Each named turn below is shown by a few rows before and after it. Which turns, in which order, take the first row of each later pair to the second? The first pair is answered.
C (before |-> after):
[ -1  30  -8  -1  -4  13  -5  14 -12 -13  -1  -5  -4   8   5   2 -18  -8
  -3   7  13  -5  -3   5   6   2  -6 -21  -6  -7 -17   8   3  10   0  -9
  11 -11  -3  -9   0   8 -24 -15   0  19  17  15  16] |-> [  0  27  -6   0  -1  20  -3  21 -11 -12   2  -5  -5   7   3   6 -17 -12
  -7  11  13   0   2   6   4  -1  -2 -23  -7 -10 -15   6   0   8  -1  -7
  11  -7  -1  -8   1  10 -25 -15  -2  18  14  19  16]
[ -2  -2  -2 -15 -12   8  -6   6   3   2  13 -12  12 -13  10   6   1  -4
   1  -2 -18  13   1  -7   6   9  -7   1 -16  -9  13  -4   1   0 -12  -5
 -12 -18   5  -4  -3  -1   7  -8 -13   1  -2  -3  -6] |-> [ -2   3  -3 -18 -13  -1  -8  -1   0  -1   8 -10   8 -12  14   2  -2   2
   4  -5 -15   8  -6  -5   7  11 -12   2 -14  -4   8  -2   7   3  -9  -7
 -11 -22   2  -5  -4  -2  10  -9 -10   3   4  -7  -9]
[  0   3   8   1   8  19  15   6  12   4  11  -3  -4  -7  -4  21   4  -7
   0   7   0   9   5   0   6  -4  13  -2  -8  -1   5   1 -12  -8   3   7
  -2   6   0   1   1   1  -6   2  -2  -9 -12   5   7] |-> [ -2   2   1   6   0  20  14   3   8  14   7 -11   3 -11   0  12   3  -6
  -4  -2 -11   8   5  -3   6  -1   6   3 -15  -6   8   3  -7  -4  -5   8
  -7   0   0   0   5  -4  -2   4  -5  -9 -20  -1   6]
[  4  -6   7  -6   1 -10   3  11   4  -7   1   8  -9   8  -1   9  -4   8
   3   5   0  -9   5   1 -25  -1  13   0   6   1  -1  -3  -5   9   3  -3
  -8  -1   3   5  -1   3   2 -10   2 -11   0  -1  -5] |-> [  3 -11   6  -4   0  -4   6  12   4  -4   2   4  -8   6  -3   9  -2   4
  -1   4  -4  -8   7  -1 -25  -2  15  -1   3  -4   5  -4  -7   7   1  -1
  -8   0   2   6   2   2   0  -8   0 -11  -5   0  -4]
T (before |-> after):
[-4  7 -5 -2 -8  4  3  6 -8 -1  5 -5 -5  1 -1 -5  5  6 -7  2 -3 -3  4 -2
  7  7 -4 -6  1 -1  2  6  4 -1 -5 -4 11  3 -1 -8  4  4 -2  2  0 13  2  1
  4] |-> [-6  7  0 -3 -3  6  5  6 -3 -5  7  3 -7  3 -3  9  8  5 -4  7 -2  0  7 -2
  9  3  2 -6  0  3  3  5 -2 -4 -1 -1 10  7  1 -4 -2  7 -2  4  1  7  6  4
  5]
[ 13   4  -1  -6  -6  -6  -1  -3  -6  -2  -5 -12  -5   9   2 -10   7  -1
  -5   1   7   2  -4  -4   0   3  -7  -3   1   6   2   1  14  -3   4  -5
  -1   6  -6  -9  -1  -1   0  -7  -6   9   2  -2   3] |-> [ 12   2   2  -6  -4   1   0   5  -4  -5  -1 -13  -4   7  -3  -6  12  -3
  -6   7  10   6   3  -4   1   2  -3  -9   3   7   2   1   7  -3   6  -4
   4   8  -7 -14  -3   3   0  -5  -6  12   5   3   2]
[-25  -4  -3   3   0  -4   4  16  -1  -1  -6  18  14  -8  -5  18  20  -3
   5  -3  -6 -15  23  -3   0 -12  -7   9  -6   7  13  15  -8  22   5   7
  -4  -7  10  10   3 -17  11  20 -12 -12 -10  -8  -5] |-> [-26  -3  -6   3  -3  -9   3  11  -3   1  -9  17  14  -4  -1  13  16   1
   6  -6  -7 -17  19  -4  -1  -9 -12  14  -8   8  12  13  -1  21   5   6
  -6  -8  10  13   6 -21  12  19 -13 -13 -12 -14  -5]
[-13  -6   3   4   0  19  -6  12   8  -5   5   2   4 -12 -13   4  12  -2
  -3  -7  -8   1  23  -5  -6  -5   9   9 -11   1  -6  -1 -18  10  -1   6
  -4 -13 -10   4  -5  -9  -1  12   3  12  -2   4 -10] |-> [-13  -5   5   4   4  12  -6   4  10  -8   1  13  -2  -6  -7  15   7   3
   7  -8 -10   0  19  -2  -6  -5   8  16 -12   8  -7  -5 -14   4   5   9
 -12 -11  -7  14  -8 -10   2  12   9   1   2   0  -7]
G (before |-> after):
[  6   7  11   4   6 -11  11  -8   2  -3 -10  20  -2   3  11   5  -7   0
   3  -5   0  -1   1   1  -7   4   8   6  11   5   2  -5  12 -20  -9   0
 -15   1  -3  13  -4  -2   4   4 -11   3   4   6   0] |-> [ -4  11  11   5   2  -4  12 -12   6  -2  -8  17  12  -9   6  12   4   1
   3   0  -8  -5  12  -1   5   6   6   3   4   6  -3  -2   1 -10  -5   0
 -10  -5  -1   7  -7   3   9  14  -8   6  10  10  -8]
[  6   2  -9 -13  -6 -11  -1  -3  -8   5  -3  -7 -10   3   9 -21 -13   7
  -1  -9  15  -7 -21   1  -4   1  -5   9   8  -2  -6   1  18   4  -4 -13
   7   0  -4   2  12  -7  -3  -9   0  11  -9 -10   5] |-> [  1   0   5  -4   7   9  15  -5   7  -3   3  12 -19   7   5  21  -3  -4
   5   3  -1   9  -7   4   1  -5  10  11   2   1   5  -5  -2 -11   4   7
  -7  17   9  20   6   2  -6  -1   1 -14 -13  -4  17]
[  0 -17  -1   8   1   4  -5  13   3  10   2 -12  21  -5   7 -12 -11  -7
  -6 -15  -8   2  10  -9 -17   2  -7  15  -9 -16   9  -1  -6   2 -12   0
  -4   6  -1   3   3 -11  -2  -3 -13   3 -26   0   1] |-> [ -2 -19   2  10   4  10  -2  13   6   5   4  -8  20  -5   6  -3  -9  -8
  -3 -13 -12   5  14 -10 -14   1  -4  15 -12 -14   9  -3 -10   0 -10   4
  -7   8   0   5   2  -8  -2  -2 -13  -3 -26   0   5]
[  6 -14  17   1   3   3  11  -2  16  -4   0  11 -23  18  -7  18  -6  -7
   3  -1   0  12   8   4  -3 -11  11   0   7   6  10  -7   6   3  -1  18
  -9  16  12  14  -7  10  -3   3 -12 -18 -10  -6  13] |-> [-14  -2  10   3 -14   3   3  -7  11  -3   1  -2  12  -6 -13  12   8   4
   2   4 -12  -6  25  -3  17  -3  -4  -7  -3   8  -4   2 -10  29   1   8
   9 -11   9  -6 -13  12   8  22  -7   1   2   2 -10]
Now pairs of rows:
(2 to 3 turns a pair)
[ -8   6 -17   6 -17  15  -1   4  -1   9  -9 -19  13 -16  -7   2   2  -7
 -10  -7 -30  -9  10 -12  17  12 -18  -6 -10  -9   2   8  11   4 -11  -9
  -5  -2   4 -10  -5   6   1   7   4  11  -9   6   0] |-> [  2  -4  -7   6  -3  20   9   8   6   7  -9  -3  -9  -1  -2  18  -4 -17
  -7  -7 -28   4   4  -6   6   6  -5  -1  -5  -7  14   1  14 -16 -10   3
 -20  20  11   8  -3   6  -6  -2   1  -8 -17   4  17] : G G
[  2   6 -13   5  -6   6   5  -8  -5   9  -7  -6  10   5   6  -9  -1  -2
 -12 -10 -16   0  -6  -4  -4   8  -8   4  -6 -17   3   6  12  -2  -7   5
 -15   1   3  -5  10  -7   6   0  -8  -1  -9 -10   7] |-> [-10  16  -7   4  -2   5   7 -18  -3  -1  -6   6  15   2   4  12   6   3
  -4   1 -21  -6   1  -1  10   8  -9   0 -10  -5  -3   8   0   2   1   7
 -15  -1   9  -4   0   2   9   9  -1  -7   5  -6   2] : C G G
[ -1  -5  -7   5   5  24   2  11   2   2   5 -11  11  -7   1   3  12 -11
 -12  12  -9   8  14   1   5  -3  -6   4  -7   2  17   2 -11   3  -7   3
 -13  -2   7  -7   2   1  -4  -2  -5  -9 -21   5  17] |-> [ -1   3 -16  -2  -5   4  -8   1  -9   5  -3 -18  17  -7   5 -17   5   0
 -11   5  -2  -8   3   1   4   3 -22   6  -4   5   4   6   4  16  -8  -9
  -5 -17  -1 -17   1  -3   1  -5  -1   6 -12  -2   6] : G C
[  9   9   4  -8  11  -3   8  -3   8 -11   4   7  -9   7   2  11   4   2
  -4  13  11   8  -8   0   2   2   6  -2   2   9  -2   3  -2  -7   0   4
  -1  14   5  -1  -6   6  -2  -8   7   2  11  -5  11] |-> [ 12   4  -6  -3  -1  -5   6  -6   3   5  -1  -4  -7   7   9  -9  -6  -1
  -9  -4   1   6 -16  -5  -5   7  -6   5  -3  -2   3   3  14  -7 -11   3
  -8  10   3   1   5  -5   0  -8  -1   2  -3 -18  14] : C T T
[ -6  -8   0   9  -7 -12  -6   0  -2  11 -10  -6   8  -4   3  -8   4   9
  -2  -5   0   4  -4  -1 -15   3  -7  13   6  -8  -6  -5   2   1  -8   4
 -14  -1  -5   8   7  -1   5  -6  -6  -9  -8  -5  -4] |-> [ -7  -9   7   9  -1   5  -2  10   2   3  -1  -4   8  -9  -8   3  14   3
  -6   8   4   8   9   0 -10  -3   7   3   7  -8  -5  -2 -16   2  -4   5
  -4   5  -3   2   3   8   3  -4  -7  -3  -6   8  -5] : T T
[  1 -14  -5   5  -7  -4  -6   8   0  10  -1  -7  12  -6   1 -18   2 -11
  -1  -9  -4  -3   4  -7   0  -1  -4   3  -4  -4   5  -3   9   2 -10  -2
  -2 -12   0  -2  10  -7   3  -1  -7   3 -10   1  -4] |-> [ -3  -8   8  -1   4   2  -2  11   6  -5   7   9   7  -7 -10   6  13 -10
   7  10   6   0  12  -1   8  -6  11  -6   0   8   0  -2 -12   1   2  -1
   5  -5   2  -1   0   5   1   2   0   2   6  13  -5] : C T T
[  0   0 -16   0  -1  15  21  14   8   1   2  -6   9  -2   1  27  21 -17
 -24   0 -16  12   9  -8   9  11   8   5  -1  -6   8  11  -6  -9  -4   9
   6  17   8   7 -13   0  -2   5 -13 -17  10   6   0] |-> [ -4   2 -19   4  -5  11  21   6   8   5  -3  -7  13  -4   5  24  19 -14
 -23  -5 -22   9   8 -11  10  13   0   9  -6  -6   7  10  -2  -6  -7  12
   0  11   9   9 -11  -3   1   9 -12 -20   8   2  -3] : C T
[ -2 -13  -3  -7  -2 -22 -13   0   1  -9   9  13 -10  -8  -7  -6  -4  10
  15  -5  11  -5   7   9   2  -4   5  11   4  13 -11  -5  -7  11   6 -10
   7  -5  -9   1  -3  -8   4   4  10   0  14  -5  -2] |-> [  1 -15  -8  -7  -6 -18 -15   6  -2  -6  11   3  -6 -12  -8 -17  -2   9
   8  -6  13  -6   8   7   1  -5   3   8   4   5 -10  -5  -5  14   2 -14
  11  -5 -11  -4  -1 -10   3   1   6   9  11  -2  -4] : T T
[  6   0   4   3  12  12   0   8  13   7   2   2 -15  16   2  -5  -7   1
  -3   3 -16  16  -2  -7   5  -3   4  -6 -10  -4  -2   1   0  13  -8 -13
  -5  14  -9   3  -6   9  -5  -8   6  -2   4  10  -2] |-> [ -1   3   4   3  11   9  -1   1  15   3   0   6 -10  14   4   1  -7   6
   5   4 -20  13   0  -7  11  -2   2  -5 -13   3  -7   1  -3  16  -5 -12
  -6   9  -8   3 -11  11  -2  -4  10  -6   9  10  -7] : G T
[ -3   2  -8   8   4   5   4  -4  -4   5  -3 -11   4  -1  -2   2   0  -3
  -6  -5 -13   2   0 -11   8   5  -7  -1  -7  -2   6   8   6   0  -2  -3
  -3   0   8  -5   2   2   4   4  -6   3  -7  -1   4] |-> [  3   3  -8   5   4   4   4  -1  -6   4  -5 -13  -1   3  -4  -3  -1  -6
  -8  -4  -6   3  -4  -8   3   3  -5  -4  -2  -4   7   8   9  -2  -4  -7
   2   3   5  -7   3   3   1   0  -5   7  -6  -2   7] : C G T
[ -3  -4   0   3  -8   7 -11  -9  -3  -4   2  -9   9   6  -6   2  -5  18
  -3   3 -19 -12  -4 -15  12   5  -9   0  -1  -2  -9   3   4  -4  -3   2
  -3  -4   8   1   1  -1  -2  -9  -5   2   2  -7   3] |-> [  6  -9   1  -1  -3  14 -10   5  -3  -6   7 -12   4   8 -12  -1  -1  11
  -9   8  -9  -8  -4 -13   6   1  -1  -6   5  -7  -6   3  -2  -9  -4   1
   4   4   5  -3   3   0  -8 -16  -8   9   1   0   5] : T G T
[  4   6 -12  -2  10   6  -2 -11  -4 -11  11  -7 -26  -9  -8  -5  -9   7
  -7   2  14  -5   8 -20  -7   2   9  -3   6 -25  -8  -9 -10 -15  -4  13
  -5  12  -4  -3   9  17  12  -6   2   0  12   5  -3] |-> [ -5  10 -11  -1   8   7  -4 -17  -1 -13  10  -4 -18 -13  -8   1  -4  10
  -2   7   6  -8  14 -20   0   3   6  -2   1 -21 -10  -8 -16 -10  -2  16
  -5   6  -1  -2   4  19  15   0   5  -2  15   6  -7] : T G
[ -5  -2   6  14 -19   2   5  -8   0   6  -8  -5  -3  -6   5  -3   3 -10
   2   6 -17   5  12  11   7  -2  -2  10   4 -12   4  -6   8  -5   0   3
  -8   1   6   4   1 -11  -4   2  -1 -13  -9  -2  -1] |-> [ -8   2   3  11 -24  -2  -1  -9  -3   6  -6 -10   4  -9   3 -10   6  -5
   0   8 -13   0  12  10  10   1  -5   6   5 -10  -1  -2   7   4   0  -2
   0  -7   1  -4  -2 -10  -1   4   2  -3  -2   1  -8] : G T C
[ -1  -5  15   1   6   2   6   3  12   3   1  24  -6   8   4  18  -7   1
   7   3  -3   9   3   5   3  -9  14   1   8   1   5  -4  -7 -10   1  11
 -11  13   8  21  -9   6   3  -7   8 -18  -6  -9   3] |-> [ -4 -10   6   8  -5   6   5   1   8  15  -1  14   4   3   6   6  -9  -1
  -1  -8 -18   6   3  -3   2  -3   6   8   0  -8   8  -4   1  -8  -8  12
 -16   5  10  20  -1  -2   7  -2   2 -18 -19 -14   3] : C C
[ 15   4  -5 -13 -17 -10  -7  14 -13  10  -7   1  -5  -2 -16 -23  -7   1
   0 -11   0   2  -7  -1  -9  -6  -4 -14  -9  -1   6  12   2  26  -4 -15
   7 -16   4 -18  -1  -4  11   1   5  15  18 -12  -1] |-> [ 23  -6   9  -9   0   7   6  24  -1   5  -1  15 -24   8 -20   2  -6 -12
   1  -4   1  20  -3   3 -17 -15  16 -11  -6  -2  18   5  -6   5  -2  -1
  -7   8  11  -1  -1   0   3  -4   1  -5   8  -7  15] : C G C
[ -8  -6   3   3  -5  14  -1  12   8   7  10  -7  13 -16 -12   1  14  -3
  -3   8   1  -4  17  -6   3  -4   4 -10  -3 -10   3   1 -19   9  -1  -1
  14 -10  -2 -11  -1   2   0   3  -1  10  -6  13 -14] |-> [-14  -3   9   5   1  11   2   3  13  -1   6   8  11 -13  -9  18  14   2
   9  10  -2  -4  18  -2   7  -6   7  -6  -5  -2   3  -2 -24   7   6   5
   8  -9   3  -1  -7   4   3   7   5  -3   0  10 -13] : C T
[  5 -20   3  -4   1 -16 -11  10   7  10  -2   6  -5  -6   2 -16 -14   3
  11 -13   9  -1  -4   2 -21 -12   4  14   8  -3   6 -11   6  -1  -2  -1
  -2 -12  -4  10   3 -16  -1  -8  -1  -1 -10  -8  -2] |-> [-12 -14   4   3  -7  -6 -11   6  10   7   2   4  18 -23  -6  -3   1   7
  11  -3  -6  -8  14  -2  -4  -9  -1   9  -2   0  -1  -8 -13  13   3  -2
   6 -25  -2  -1  -4 -10   5   8   3   3  -1   1 -17] : G G
[ -1 -10  -1  -6   4 -19   0  -4  12   2   0   9  -3   2   7  13  -6   5
  19  -3   3  -8   6   3   0  -4   2  10  -2   6  -3  -7  -9   4  -1   1
 -10  -7   6  11   1  -9   1   2  -5 -18   0   2  -3] |-> [  6 -13  -6  -7   3 -23  -4   1   7   7  -1   3  -6   6   9  -3 -10   4
  13 -10   6  -6  -1   2  -6  -3  -1  12   0   1   0  -5   2   2  -5  -1
  -8  -6   3   9   5 -13   1  -5  -9 -11  -5  -1   1] : G T G
[  4  12   0  -8  -3  -9  -2 -13  -2 -14  -4   4 -10   2  -5   1  -7   0
   4   3   8   0  -9  -1   0  -2   1 -16   8  11 -15   7   1   4  -2   7
   3   8  -6  -6  -6   9   0  -6   3   7  21   7   0] |-> [  7   5   5  -4   2   6   4  -5   5 -13   4   4 -11   2 -11  11  -3  -8
   1   7   5  11  -1  -2  -1  -6  10 -16   8   5  -8   5 -10  -3  -3  15
   1  17  -2  -1  -5  11  -4  -7  -2   1  12  12   7] : G C
[  3  -3   1  -8   0   3 -14  11  -3   8  -2 -12  -7  -4   1 -32  -6   1
   3  -4  12  -7 -15  -7 -13  13  -6  -8  10  -2   3   2   5  16  -8 -13
  13 -17  -8 -11  -2  -5   3   5   6  16  -3  -6   1] |-> [  0  -7   8  -3   5  21  -9  23   5   3   8 -12  -2 -10  -8 -18   6  -8
   2   9   9   0   0  -6  -9   9   7 -15   7  -3   7   0 -18  13  -7 -10
  18 -12  -5 -13  -4   0   0  10   5  15  -6   7   1] : T C
[  2  10   1 -14   8   2 -10   1  -3  -1   3  -5 -12  11  -1  -6   2 -14
   7  -1  13   3 -10  17  -3 -10   9  -8   7   5   1  -1  -1  -6   4   3
   4  16  -1 -11  -7   0  10 -10   2   4   7  16  -2] |-> [  3  13  -2 -14   4  -5 -12  -6  -4   3   0  -5 -12  12   4 -12  -2 -13
   7  -7  11   1 -17  16  -6  -8   3  -4   6   5   0  -1   8  -5   2   3
  -1  12  -1  -8  -4  -5  12 -13   1   1   6   9  -1] : T T
[  4 -19   1   4  -9   0  -9   1  -5  10 -11  -6   6 -14  -7 -12  -5   8
   4  -1  -1 -11   2 -15   4   8 -14  -5 -15   6   6 -12  18   3 -13  -6
  14   4  -3 -15   1 -11   9  11 -13  -2   9 -10  -8] |-> [  7 -13  12  -6   4   0  -6   7   0  -7  -6   8  -7  -7 -11   3  -1   8
  11  13  16  -6   0  -5   5   2   2 -11  -5  15   2 -12   8  -1  -3  -6
  22  14  -5 -15 -10  -1   5   5  -8  -2  25  -1  -5] : C C C
[ 12 -16  10 -12   2  -6 -10  15   1   1   5   3 -12  -1  -1 -12  -5   2
  12  -3  20   0   2   7  -3  -3   2   7  16   8   1  -2   3  -5   7  -7
   5  -1  -2   8  -2  -8  -3  -6   1  -2  -6  -2   3] |-> [ 11 -21   5  -6  -3  -1  -9  16   1  11   6  -5  -5  -5   0 -16  -7  -2
   6  -8  10   1   6   1  -5  -3  -1  10   9   0   5  -2   3  -5   0  -6
   1  -4   2   8   4 -13  -3  -3  -4  -3 -19  -5   2] : C C C
[ -7   8  -4  16 -12  26   9 -18   0  -2   6 -13  10   7   1  11  14 -13
 -18  13 -29   2  11  -4  17  11  -9 -17  -4 -18   4   9  -3   6  -8  11
   0   3   7 -14   2  12  -1  16  -1   8  -6  12   5] |-> [  7  11 -15   4 -17  -1  -4 -22 -12   3  -3 -18   3  16   8 -22  -3  -3
 -19   0 -10  -9 -12  -3   5  14 -18 -14   9 -18  -4  11  22  10 -11  -3
   7  -5  -7 -21   5   2  -2   1  -1  22  -1   2   4] : C T G
[  2  17  -7   2  -8  -8  -1   6  -8  -3   5  -2   8 -10   7  -8  10   5
  -5  -5  -8  -5   8  -7  -4  16  -9  -5  -4 -11 -11   6  -1   9   1  -5
   3  -5  -5   4  -8   6  -7   5   1  -2   2  -4 -11] |-> [  0  19  -2   1  -4 -13   3  -1  -3  -8   2  10   2  -6  10   3   7   9
   4  -4  -7  -5   6  -4  -3  16  -6   0  -3  -5 -11   2  -1   6   6   1
  -3  -2  -2  13 -11   6  -6   5   3 -13   6  -6  -9] : T T T
[  5  -8  14   7  -1  -7   1 -19  -7 -11  14   3  -4  12  -4   5  -7   5
  -2  -1   8 -12   5   5  -1   5  11 -12  10   6   0 -12   0  -6   0  -4
  -4   3  -6   8 -20   4  -1 -12  12  -7  14  -3  -6] |-> [  9 -12   6   8  -9  -6  -4 -15 -12  -3  15 -13   3   8  -3 -14  -9   5
 -12  -8   8 -15   1   0  -4   8   4 -12  10  -1  -2  -9   7  -1  -9 -11
  -1  -3  -8  -2 -15   0  -1 -14   7   6   9  -5  -8] : T T
[  8  -8 -24 -10   3  -4  -2   9   5   0  14   8  12  -1  -3 -18 -27   7
  12  -3   7   0  -3  -1   6  -1 -13  -6   4  14   3  -8  -3   1   8 -11
   1   9  -2 -27 -11  -7  -8  -4  16   4   9 -13   4] |-> [  3  -9 -19  -8   8   4   2  12  10  -7  19  12  14  -4  -9  -3 -18   5
  13   5   4   4   6  -2  12  -4  -5  -9   2  17   4 -10 -15   2  11  -8
   2  12   4 -26 -15   0  -8   1  16  -1  10  -6   4] : C G G
